In the data rows, the value 128 means zero.
Here are some points:
[151 128 143 166 174 159 136 181]
[128 159 143 166 136 174 151 181]
[159 181 136 143 128 166 151 174]
[128 151 136 166 174 181 143 159]
[181 166 136 151 128 174 159 143]
[166 143 174 159 151 136 128 181]
[136 159 151 174 143 128 181 166]
[159 181 143 151 166 136 174 128]
[166 136 128 151 143 174 159 181]
[174 143 159 151 136 128 166 181]
[174 159 166 128 181 151 143 136]
[151 128 166 174 143 136 159 181]
[151 159 128 181 166 174 136 143]
[174 136 151 143 128 181 159 166]
[128 143 151 174 136 181 166 159]
[181 174 159 143 136 151 128 166]
[143 136 166 151 174 128 159 181]
[159 128 151 143 166 181 136 174]
[174 159 136 181 143 151 166 128]
[136 174 128 181 151 143 166 159]
[181 143 136 174 166 128 151 159]
[159 143 136 181 151 128 174 166]
[174 136 159 181 128 143 166 151]
[128 151 136 174 159 143 166 181]
[136 159 174 151 128 181 166 143]
[166 181 136 159 174 128 151 143]
[181 143 128 174 136 166 151 159]
[136 143 174 181 151 166 128 159]
[128 166 159 143 174 151 136 181]
[166 181 159 143 174 136 151 128]
[159 181 143 128 151 174 166 136]
[151 136 181 166 143 159 128 174]
[181 174 166 128 159 151 143 136]
[136 174 181 159 166 128 143 151]
[174 128 143 159 151 136 181 166]
[181 159 174 143 166 128 136 151]
[136 159 174 143 166 128 181 151]
[174 128 159 136 151 143 166 181]
[159 143 128 166 136 181 151 174]
[181 166 143 151 136 174 128 159]
[159 136 128 151 174 166 143 181]
[143 151 128 181 136 174 159 166]
[151 174 166 136 143 181 128 159]
[166 143 128 174 136 151 159 181]
Then 12 other points, each followed by its number:
[174 128 151 166 136 181 159 143] 0
[174 143 181 166 136 159 128 151] 1
[174 181 159 136 128 151 166 143] 2
[159 136 128 181 151 143 166 174] 3
[143 166 151 174 181 159 136 128] 4
[136 181 143 159 174 166 151 128] 5
[174 136 128 166 143 151 159 181] 6
[159 136 174 166 151 143 128 181] 7
[159 174 136 143 181 166 128 151] 8
[166 174 128 151 159 181 143 136] 9
[181 128 174 143 136 159 166 151] 10
[181 128 136 166 159 174 151 143] 11
Which two of these numbered points are nearest to each point below, looking only along the 2 directions in which the first points spread most? Their numbers follow each, nearest first.
[166 159 143 151 136 181 174 128] > 9 8
[151 128 159 174 166 143 136 181] > 3 7
[143 128 136 174 151 159 166 181] > 3 6
[181 166 159 143 174 151 136 128] > 2 5
[136 174 166 151 143 181 128 159] > 9 8
[159 181 136 151 174 143 128 166] > 4 5
[174 143 151 166 128 136 181 159] > 7 3
[166 174 136 159 128 151 143 181] > 11 0
[136 181 143 166 174 151 159 128] > 4 5
[181 143 136 151 159 166 174 128] > 1 4
[181 166 174 128 159 151 136 143] > 2 5
[166 128 159 136 151 143 181 174] > 7 10
[174 128 143 151 136 159 166 181] > 6 3
[143 181 151 159 166 174 128 136] > 8 5
[159 151 128 166 143 174 136 181] > 0 11
[174 181 136 159 151 128 166 143] > 4 5
[136 128 143 151 166 174 159 181] > 6 3
[143 174 159 128 136 166 151 181] > 1 11
[143 174 151 159 181 166 128 136] > 5 2
[166 159 174 181 128 143 136 151] > 10 1
[166 136 159 128 174 181 151 143] > 8 5
[128 151 181 166 159 136 143 174] > 7 3
[143 151 136 166 128 159 181 174] > 6 3
[143 159 166 174 151 128 136 181] > 7 3
[136 181 151 166 174 159 143 128] > 5 4
[159 128 143 151 136 166 174 181] > 6 3
[166 143 136 174 128 151 159 181] > 6 3
[181 174 166 143 159 151 128 136] > 2 5
[143 166 128 181 151 136 174 159] > 7 3
[143 174 151 166 159 181 128 136] > 9 8
[136 143 159 166 174 181 128 151] > 11 1
[136 159 181 151 143 166 128 174] > 1 10
[128 174 143 181 151 159 166 136] > 10 1
[151 181 143 166 159 174 136 128] > 9 8
[159 151 181 166 136 128 143 174] > 7 10
[143 166 136 151 159 181 174 128] > 9 8
